One turn moves each row of this set onto another row. After a few examples, where does it send each row asked below?
J_919: [-24.2  -1.6  11.6  19.2 -11.0  18.5  26.9  -6.2  25.4   8.7  -2.3  12.4
 -15.8 -12.1  12.4  21.8  33.1   3.8  20.4 -18.7 -17.2  -2.7   1.4 -26.6
 -23.5  11.7  13.1  -6.6  13.2 -18.2  14.9 -17.3 -14.1  -2.5 -21.2]
J_332: [  1.9   3.7  -3.7  -6.4  10.8 -29.2 -10.9  31.2   3.1   8.1  -4.6 -12.6
  -5.1  11.5   7.6  -9.4 -13.7 -13.0 -22.6 -11.7  -0.4 -14.1 -16.5  22.1
   2.3  13.4 -18.7  -5.1  -4.6 -24.7  -3.4  -8.0 -12.4   1.4  40.6]
J_298: [  6.5 -22.6 -30.8 -29.5  -8.2 -13.5  -9.0 -16.3 -14.7  12.0  -1.3 -10.6
  23.9  14.1   3.5  -6.8 -13.1  -1.8  13.8  -1.5  19.0  19.8 -11.7  28.0
  16.2   0.2  -6.4 -14.1 -35.5 -16.6   8.2   0.5 -16.5  -2.5   8.9]
J_133: [ -8.3   4.8  37.2  -5.7  13.3 -11.2  -1.0  -1.6  -4.1  -4.4  27.8   4.7
  25.5  -2.2   7.8   6.4   8.8 -14.0  33.8  16.1  24.1  25.4  15.3 -13.2
   0.9  -8.9 -12.7   3.0  -7.2  30.7  -1.0  12.4 -15.8   9.1 -16.9]
J_315: [ 27.6  -9.3 -29.8  22.0  11.0  14.5   5.1 -15.3  17.1   5.2  -0.1  17.8
 -38.6  33.1   9.8 -10.2  -3.1  -3.8 -24.1   4.4   0.2   6.7  17.4   2.2
   0.9  15.9 -15.8  20.6   8.4  10.2  14.6  13.1   9.2  -8.0 -15.3]
J_43: [-14.2  13.7  -4.7   1.0   3.3 -12.1  -5.8  28.6  19.5  16.3 -12.8 -17.1
   2.3 -17.0  16.9   4.5   3.7 -11.4  -5.8 -16.7  -2.9 -22.0 -41.9   4.4
 -11.6  -5.4  13.5  -4.4   2.6 -29.0   5.4 -11.1   0.8   3.6  24.7]
J_38: [ 11.1  -0.5   5.3  18.3  -4.4 -29.7   5.5  28.9   9.2   0.3  -8.2  -5.4
 -36.2  23.0   8.6  -1.3  -3.8  -5.8 -28.6 -15.8 -12.8  -2.3   2.9 -11.9
 -12.6  11.5 -36.1  -4.4   8.7  -7.9   6.0  -6.5  -4.7 -10.2  26.9]
J_629: [  2.0   7.9 -36.4   0.5  23.2  27.5  -6.0 -19.4  19.8  13.2  -4.3  11.8
   1.2  -3.9  16.9  -5.4   9.9  -8.3  -7.0   1.4   9.6 -10.4 -28.2  30.1
   4.3   5.6  32.3  20.5  -4.4  -7.0  10.6  10.5   8.9   7.9  -7.7]
J_600: [ -4.8   2.6  37.1  -5.9  12.4  -8.7  -0.4  -0.9  -3.9  -1.7  28.2   2.6
  22.1  -2.5   7.2   5.2   6.0 -12.5  34.8  19.7  23.5  22.3  17.8 -19.0
   0.4 -12.6 -16.4   4.3  -0.4  28.2  -1.8  11.8 -14.3   5.9 -21.1]
J_885: [-27.4  -6.5  -3.2 -16.9   8.7  16.1   2.9   2.0  18.7  24.7   4.8  -1.3
  23.7 -17.6   6.6   4.9   6.7  -7.3  27.2  -7.3   1.4 -18.3 -13.0  14.6
   2.6  14.6  24.3  -8.9   1.0 -43.4   0.7 -18.4 -24.9  11.7  -4.8]
J_868: [  8.3   2.1 -31.6  29.0   5.6  30.4   7.7 -18.4  33.3  11.0  -8.6  14.8
 -26.6   4.6  17.6   4.0  15.2  -5.4  -8.0  -3.5  -2.4   1.2 -12.6  -7.6
 -11.6   1.9  18.2  20.0   6.0   8.1  23.8  10.7  20.2  -1.5 -25.8]
J_819: [  9.8 -10.8  -9.3   3.7 -31.0   2.3  23.3 -29.8  -8.0  -2.3 -10.4   1.7
 -22.8   3.9  15.8  15.2  26.5  20.8  15.7  -7.8  -5.4  20.5  -3.2 -32.6
 -21.3 -19.1  -5.9  -7.3   2.5   1.8  19.4  -0.6  -1.1 -24.0 -22.3]
J_77: [ -5.2 -18.3  11.3  23.5  -9.3  -5.5  22.0   0.7  13.0  -1.0   5.2  19.3
 -30.4  30.6   0.0   6.8  11.8  -1.6  -2.1 -17.5 -14.5  18.0  36.8 -12.9
  -9.3  37.8 -31.1  -9.0  -3.3  -3.6  12.4 -12.8 -26.5  -4.5  -3.2]
J_675: [ 19.6 -21.8 -13.5  -5.3 -20.5 -20.8  11.0 -24.3 -22.9  -8.8  -1.8   6.1
 -16.3  35.7   4.4  -1.5   4.5  11.6  -3.3  -7.3   2.7  35.8  15.5   1.6
   0.1   8.3 -34.1 -10.8 -24.6   8.1  12.4   3.1 -16.4 -16.8   5.1]
J_434: [ -2.9 -11.2 -26.1 -21.1 -19.4   9.0   2.8 -21.7   0.5  19.3  -9.3 -14.5
  18.4 -16.8  15.0   8.7   8.7   8.1  32.4  -2.5  10.3   5.5 -30.9  -6.7
  -4.9 -26.5  22.0 -11.3  -9.2 -23.1  14.4  -3.8  -1.1  -9.5 -18.2]
J_433: [ -8.6 -23.3  -3.7 -12.6  10.1  -8.1  -1.5   8.7   6.7  14.7  13.2   4.8
   8.7  24.6  -6.1  -8.7 -15.2 -13.6   4.7  -6.7   3.1   2.2  22.9  27.5
  16.9  41.4 -21.2 -11.5 -15.4 -28.6  -2.0 -14.4 -36.0   8.5  13.1]
J_926: [ -4.8  11.0   4.2  26.3 -11.6 -11.8   9.8  26.2  25.0   7.7 -15.8 -10.3
 -28.8  -5.4  18.0  12.5  12.5  -4.5 -12.3 -21.2 -15.9 -11.3 -22.0 -28.6
 -26.4  -8.0  -4.7  -3.4  15.3 -12.5  15.5  -9.5   7.6  -7.6  10.4]
J_776: [-10.4   1.8  33.0  -2.5  10.6  -9.5  -3.7   1.1   2.7   0.9  26.4   2.0
  27.9  -3.2   7.5   7.3   5.4 -17.8  36.7  15.6  25.8  26.4  12.5 -16.1
   0.7 -10.8 -10.4   1.3 -10.8  30.3   3.5  12.5 -12.8  11.1 -20.0]
J_875: [ -6.6   0.3  33.5  -2.9   9.7  -7.5  -2.2   2.5   2.8   3.0  27.6   0.2
  24.2  -2.5   8.0   6.1   2.8 -16.1  38.2  18.8  24.5  24.1  16.9 -22.5
   0.7 -14.4 -12.6   3.0  -2.7  28.1   2.8  11.9 -12.0   8.1 -23.7]
J_461: [ 21.1  -3.5 -34.3  -6.3  28.7  12.9  -8.4 -17.3   4.6   6.8   4.6  14.5
 -11.6  23.7   8.7 -19.9  -8.8  -6.9 -22.9   9.4  10.5  -4.5   0.6  39.2
  15.4  21.0  -2.9  21.1  -2.1  -6.0   0.4  12.4  -2.2   1.9   3.0]

J_43 turns into J_926
J_629 turns into J_868
J_298 turns into J_434
And these:
J_875 turns into J_600
J_885 turns into J_919

One turn moves each row of this set onto another row. After a few examples, where does it send each row asked below?
J_779: [  3.6  -3.4  -6.0 -26.7  -2.2 -30.6  28.0  -4.2   8.4 -16.1  -8.2  -4.3
  -7.5   3.9]
J_491: [  3.4   7.8  13.7  11.6  -2.3 -39.7 -10.5  17.0  27.8  -4.6 -14.8  -9.7
  22.1  22.8]
J_62: [  5.2  -0.6   6.5  17.0  -9.1 -31.9  -8.5  15.5  30.3   1.7 -17.0 -14.3
  17.5  27.9]
J_945: [ 13.8 -13.8  13.2 -33.6   4.1 -19.1   8.2   2.3  25.3   2.6  20.6 -15.8
  -7.4   6.1]
J_424: [  9.1   5.1  -4.6  13.0  18.3  -1.9 -36.9   5.8   2.2  -5.0 -10.7 -10.2
  44.9  -2.7]
J_787: [  2.5  12.1  -1.3  14.2  24.1  -7.7 -34.9   0.7  -2.7   5.6   0.6 -12.4
  45.8  -4.1]
J_615: [ -6.7   9.4   7.4  19.0  24.2  -0.9 -42.8  -7.1  -3.2  -7.8  16.8  -0.9
   7.4 -27.4]
J_464: [ -5.4   9.7  11.3  19.2  -0.8 -40.7  -5.0   8.0  24.0  16.9  -0.9 -17.0
  18.0  25.9]
J_179: [  2.8   3.1  -4.0  -2.3   3.0  11.5  -7.2  -5.5 -34.4  15.3 -26.5 -15.5
 -12.8   2.2]
J_164: [ 14.0 -13.6  13.8 -34.3   4.2 -19.1   8.2   3.1  25.4   1.8  20.2 -15.4
  -6.7   5.9]
J_126: [  4.5  -2.7 -13.8  24.2  12.7   6.7 -30.7  -1.1   2.1  16.7  -2.6 -20.3
  37.0   5.0]
J_45: [ -2.5 -10.2  -9.5  30.6   8.6  17.9 -38.5  -8.1   2.7   2.7   9.7 -10.2
  -3.3 -15.0]
J_682: [-13.1   6.1  14.4  28.0  23.2 -12.9  -4.0 -13.9 -10.0   0.8  22.1   9.2
 -23.1 -13.0]
J_157: [  3.5  -9.5 -11.6 -21.8  -6.6 -25.2  30.2  -6.9   9.4  -8.7  -7.7  -8.6
 -11.7   8.3]
J_118: [ 14.0 -14.2  12.5 -33.5   3.7 -18.3   8.7   2.5  25.6   3.0  20.3 -16.0
  -7.4   6.4]
J_595: [-10.0   2.5  -1.0  27.8  18.5   7.0 -37.8 -12.1  -2.9   8.4  21.5  -8.6
   0.3 -20.9]
J_988: [  5.2  15.7   8.3 -15.1  12.0  -1.1 -14.1   0.5 -36.0  -5.5 -30.7  -3.9
  -2.7  -7.6]
J_117: [ 14.7 -14.6  13.5 -33.7   4.1 -18.6   8.0   2.9  25.6   1.2  19.7 -15.3
  -6.6   6.3]
J_24: [ -2.6  14.4  17.0  12.7   2.3 -45.2  -8.2  12.0  23.9   4.9  -5.2 -11.7
  22.5  21.4]
J_878: [ 10.5  -4.4 -12.9  18.7  11.5   7.3 -34.7   5.0   4.6   1.5 -12.5 -15.3
  39.9   2.9]
J_911: [ -4.3   1.3  -5.1 -22.2   1.9 -35.2  31.9 -11.3   3.6  -0.2   4.5  -9.1
  -9.4   4.6]
J_892: [ -0.7   2.7  -2.1 -26.9   2.8 -36.9  29.1  -7.8   4.9 -11.2  -0.8  -4.6
  -5.8   1.7]
J_943: [  5.0 -10.8  -6.5  23.0   8.4  17.0 -43.5  -1.3   6.0 -15.7  -1.7  -3.3
   1.3 -18.9]
J_571: [ -1.4  -6.0 -11.0 -18.8  -4.3 -27.4  32.6 -11.2   6.6   1.1   0.2 -11.2
 -12.6   8.3]
J_898: [  8.8   3.6  -1.3  -9.3   3.3   9.5 -12.1   0.4 -32.3  -1.4 -36.3  -8.9
  -8.3  -1.1]
J_974: [  5.7 -19.2  -1.8  29.9   3.0  10.2  -7.4  -1.9   3.4 -18.5  -7.1   8.8
 -29.4  -3.7]
J_91: [ -4.8   9.5  21.0  16.8  25.7 -17.6 -11.1  -4.0  -7.1 -24.6   8.4  19.4
 -15.6 -19.4]
J_94: [ -2.6  21.0  10.4 -11.5  17.3  -6.4 -10.5  -6.0 -40.7   8.9 -18.3  -7.8
  -3.8  -7.8]
J_283: [ -6.5 -11.5   0.3  36.4   9.2   4.0  -1.7 -12.6  -3.4   5.1  12.2   2.2
 -32.0  -3.3]
J_626: [ -0.3   0.9   5.2  21.7  -8.3 -32.0  -5.0  10.4  27.7  14.7  -8.3 -18.9
  15.1  29.7]
J_580: [ -4.0  13.4   2.4  -3.6  11.0   1.6  -6.6  -9.9 -39.8  21.8 -15.2 -14.6
  -9.8  -2.0]
J_662: [  1.8   1.3   4.2  16.1  17.7   5.3 -46.0  -0.5   1.9 -21.7   3.1   2.6
   7.9 -25.9]
J_910: [  6.7  -6.4  11.0  17.6  13.6  -3.5 -13.3   2.8   1.1 -36.8  -9.2  19.4
 -19.5 -13.4]
J_29: [ -0.6   7.6  -6.4  21.4  20.3  -2.4 -31.0  -3.8  -2.4  18.6   5.6 -18.4
  40.5   0.6]
J_989: [ 14.4 -14.9  12.5 -33.9   3.7 -18.2   8.1   3.3  25.5   2.4  19.8 -15.7
  -7.3   6.7]

J_779 turns into J_892
J_179 turns into J_898
J_682 turns into J_283
And these:
J_595 turns into J_45
J_878 turns into J_424
J_491 turns into J_24

One turn moves each row of this set onto another row. After a few examples, where does it send each row asked below?
J_573: [-29.0   5.2   0.4 -38.1 -12.3   1.2   8.6  -3.7   7.7 -22.0  15.6 -14.3
  13.7  -1.5  17.0 -10.1  17.9 -24.6 -26.3  -2.8]
J_114: [-22.3 -21.1 -21.0   1.2  11.5  15.0   0.2  15.4 -24.1  23.7  10.1 -35.6
  -3.3  -7.0  20.3  15.3   4.9  28.4 -27.7 -11.7]
J_99: [ -7.8  -0.1 -41.3   3.2   1.5  16.9   5.9   0.7 -16.6   5.9   5.5 -56.2
  26.3   1.0   9.4  15.3   1.5  20.4  -9.8 -17.7]
J_334: [-10.7  27.8  23.2  -2.5   7.3  47.6  11.2 -15.6 -29.7  11.3  14.6  -0.5
  -0.2 -11.2   0.1  13.4   2.1 -29.6 -16.4   9.6]
J_405: [-43.2  -6.0  -7.3 -25.5  14.7  10.8   3.3   6.3   7.5 -11.9   6.3 -16.2
   8.3  13.3  15.4   2.1  22.2 -15.7 -16.9  27.4]
J_327: [ -5.8  42.9  27.2  12.5   6.7  20.0  -3.1  -9.6 -27.5  10.1  27.8  -7.5
  -1.7 -18.4   9.6  19.3   4.6 -13.7  -6.0 -16.3]
J_816: [-28.0  -2.9 -12.9 -34.3 -35.9  -0.2   6.8  -5.4  11.0   2.5  -8.8  -3.8
   7.4 -10.2   2.0  -6.6   7.0 -30.0 -21.0 -10.2]
J_610: [ -1.2 -13.0  -9.1  23.2  27.4  -4.7  29.4 -12.3  -0.4  18.9  18.8  -4.3
   1.4  -0.5  -1.0   2.1 -25.8   2.3 -27.1  11.6]
J_686: [-19.7   9.0 -31.2  -7.9  11.6   5.8   5.0  -3.8   8.5  40.9   2.2   0.5
 -12.5 -12.0   8.7  -5.6 -25.7 -16.4 -19.9 -31.6]
J_321: [-10.5  -3.8 -17.2  10.2  22.5 -10.1  10.0 -19.2  16.3  26.1   4.8  -4.0
  -6.1  -4.6   1.1  -7.7 -36.1  -2.6  -6.6  -1.4]
J_284: [ -5.1  35.8   3.8  28.9   2.1  22.6  -0.1 -20.0 -25.9   2.6  23.3 -22.9
  -5.0 -21.4   6.8  11.8  13.2 -31.9 -14.1  14.0]
J_210: [-11.1 -13.6 -27.9 -10.6 -12.9   9.1  32.0  34.2 -13.7   2.4  15.0  21.2
  19.3 -13.7  20.3   5.7  -7.3   8.6   4.5  -0.5]
J_770: [-35.9  21.9 -23.1   4.4  -8.4 -10.2  25.9 -18.1 -38.5  14.5 -18.2  -8.7
  10.7 -17.0  23.9  20.2  11.6  -1.5   6.5  26.1]
J_863: [-53.5   3.5 -28.8 -12.5   6.5  11.2   4.9   6.8   1.1   3.2  -4.8  -1.9
  12.8  12.2  12.7  -2.0   9.4 -13.7 -22.7  34.0]
J_342: [-26.9  36.2 -21.2  -2.7 -29.9  -7.2  18.0 -27.5 -26.8  10.3 -11.9 -20.4
  12.9 -24.4  27.7  21.1  11.7  -5.5   3.2   0.4]
J_543: [-11.0  20.4 -33.6   3.5  -3.8   8.0  -1.9  17.4  -1.8  44.5  30.1 -14.1
  11.4  -6.4  -6.7  -5.0 -12.5 -12.6  12.5 -24.8]
J_593: [-23.5  -3.7 -18.4  -4.5   8.6  -4.6 -17.0  -5.4  -1.9   0.2  -9.4 -15.2
  28.2  -1.3  27.2 -13.4  -6.0 -48.5   4.6  -1.3]
J_70: [  1.7 -13.1 -25.1  13.6  17.0   0.2  32.6 -15.2 -12.5  18.4  11.1  -7.3
  -3.3   3.6 -31.2   2.0  -5.7  -5.1   2.8 -15.2]
J_31: [-20.2  23.4 -18.3  -7.3 -21.6  -6.7  10.4 -28.8 -30.8  10.0  -3.1   4.4
   3.2 -37.2  16.4  30.5  22.5  -2.5 -12.3  10.6]
J_880: [-40.8 -15.9 -14.3  -6.9  -2.5  -5.0   3.6  -5.1  12.7  17.3  -5.0 -13.3
  19.5  24.2   8.7   0.3   8.3 -11.7 -14.6  31.4]
J_428: [  3.6 -28.3 -26.4   8.5  -9.4  23.1   8.1   8.3  -3.4   4.1   3.5 -36.9
  15.4 -19.7  -4.8   9.6  -5.4  13.4 -16.7 -24.6]
J_477: [-10.4  31.9 -14.0 -21.0 -13.2   7.1   3.5 -27.2 -43.2  20.3 -15.9 -11.2
   6.5 -27.3  16.1  15.0  22.9   1.4  -3.7   7.4]
J_545: [ -9.7  28.5  15.0  17.8  17.9  34.3  10.8 -11.2 -43.7  15.1  13.1   3.3
  19.4 -10.6   3.1  10.3  23.3 -25.5 -11.7  -0.3]
J_539: [-16.4  17.2 -24.5  -9.4  17.5  34.0  -1.2  20.4  17.0  22.3  -1.7   0.6
   5.2 -19.6  -3.2  12.5 -10.9  -7.6 -11.4 -35.1]
J_839: [-31.7  -7.2  11.1 -12.9  17.3   7.2  19.5   6.5 -21.3 -11.2  -3.1   6.4
   5.6  26.2  15.8   4.3   2.5 -32.1  -3.6 -21.9]
J_751: [-13.1  21.8  13.4  22.0  34.6  15.3  -1.7  -2.6 -45.7  10.0  16.0  -9.7
  -1.1 -19.9  -0.7  19.6   5.3 -15.6 -17.5   6.1]
J_960: [-27.5  16.2 -11.9 -23.6 -30.5   2.0  12.4 -22.0  16.8 -21.7   3.1  -8.0
  11.3  -2.8   7.3  -6.5   3.6 -17.4 -26.9  -2.2]
J_609: [ -9.0   0.6 -15.1 -16.7  -8.2  13.4  40.3  21.7 -28.4   0.4   7.7  13.0
  10.2  -7.3   9.4  -6.2  -7.0  18.5  21.4  -9.3]
J_235: [-11.0 -18.1 -10.0   4.2  -9.1  22.8  27.0  30.6  -9.6  26.5  18.1   8.9
  18.2   3.8  16.8  -3.9  -7.6  20.4   3.8 -11.3]
J_163: [ -6.1  -2.5 -16.1  12.5  21.6 -15.0  15.4   2.7  12.6   9.7  25.0 -10.7
  12.4  -3.1 -10.6  12.4 -29.0  18.8   1.0  -5.4]
J_942: [-11.3  20.0 -22.2  -8.1  -3.6  29.0   1.1  14.6  14.1  34.4  15.6  -5.2
 -13.3 -27.3   9.8   9.0 -17.6 -14.9 -14.6 -28.6]
J_633: [-11.3  30.1  -6.0  -7.5  -4.8  -5.0   5.1 -30.7 -39.3  22.4  -6.1 -12.4
  18.8 -11.0  22.3  11.5  16.6  11.9   3.8  28.3]
J_897: [-10.7  11.3 -17.0   0.6 -28.9   6.1  18.6 -26.3 -29.2  21.4  -9.7   3.7
   2.1 -19.0  -0.4  20.3  26.0   8.2  11.1  21.5]
J_689: [-25.2   3.3   0.3  -4.5   9.5   2.2 -23.2  11.2  -2.9 -16.5   4.0 -38.8
  23.3   1.7  15.0   5.5 -11.0 -35.5   0.4 -12.2]
J_136: [-26.7  26.1 -17.4   5.8 -13.2  -9.6   3.2 -25.2 -24.6  22.0   5.9  -1.2
  15.1 -19.9  27.6  30.5  21.4   8.3  -6.9  28.2]
J_65: [-13.9  20.9 -28.7   5.0 -32.7  -4.4   2.5 -18.1 -33.7  35.6   4.7 -16.5
  24.9 -19.9  13.4  12.0  23.8   3.3 -11.0  14.2]
J_141: [ -5.2 -16.6 -27.3 -11.7  -4.5  23.7  17.8  16.7 -21.3 -13.3  15.8 -52.2
  12.8  -4.0   5.3   3.6   8.1   9.1  -8.1 -11.3]
J_507: [-13.0  -6.2   2.1 -15.2  19.1  23.1  21.5  -6.7 -12.5  -6.4 -24.0  -3.6
   6.3  16.9  22.8  17.8   6.4 -41.1  -1.3 -16.2]
J_932: [ -2.6 -15.9 -41.3   5.5 -10.2  17.3  12.2  -2.2   5.1  -2.8   8.9 -36.8
  24.2   1.2  14.6  30.9   2.7  13.5 -18.3 -17.6]
J_978: [ -9.8  28.3  17.0   9.3  10.8  32.4  -2.8 -14.3 -31.0  14.2  24.3 -21.7
  20.3 -13.5   3.3   7.1  -4.9 -29.2 -27.3  19.4]
J_6: [-14.9  36.6   6.2  22.0   5.0  24.4  14.3  -8.0 -38.6  15.3  24.8   4.0
  -9.3 -13.3  14.0   6.3  17.2 -32.6 -13.1  12.8]
J_397: [ -1.5  35.0  16.4  19.8   9.5  32.4  -7.2 -15.5 -28.5   5.5  15.5 -14.0
  23.6 -25.7  -1.0  10.5  14.5 -24.5  -0.6   4.1]
J_768: [-19.9   7.9 -35.9 -13.3  10.7   8.1  15.2  19.2  -3.4  27.6  13.0   1.8
  -4.7 -13.8  -5.6  17.8 -11.8  -1.3 -17.6 -44.5]
J_423: [-22.8  -9.2  -9.1  -9.0  10.1   7.6   9.8 -22.9  -0.8  -1.2 -17.9   4.8
  10.1  20.8  24.9  -3.4   6.2 -42.1   5.5 -16.6]
J_642: [ -1.8  -1.9  -4.3  16.1  30.7  -5.3  24.1  -5.8   7.4   7.4  14.8   1.0
  29.7   0.7  -4.8  -4.8 -24.1   7.9 -23.0  -8.2]
J_39: [-10.2   8.7   1.0  -5.8  10.4  -1.1  -9.3  10.1  -7.5  -1.8   1.8 -26.1
  40.8  -0.8  35.3  -3.0 -14.5 -42.6  -0.5   0.7]
J_818: [-12.5  -8.2 -11.3 -17.2  -9.9  25.3  34.1  29.8 -21.7  -1.7  27.0 -16.8
  11.7   9.1  19.6  -5.7   4.4  15.0  11.8  -5.5]
J_291: [ -3.3  -9.6  11.2 -12.1 -16.8   4.1  16.9  10.3  -9.7   1.5  20.6  -3.8
  -8.2 -23.2  18.2  -1.5 -12.0  30.5   2.9 -15.0]

J_863 turns into J_39
J_136 turns into J_397
And these:
J_839 turns into J_880
J_99 turns into J_942
J_284 turns into J_477
J_593 turns into J_573
J_751 turns into J_65
J_686 turns into J_818
J_642 turns into J_932
J_70 turns into J_114
J_334 turns into J_770
J_768 turns into J_235

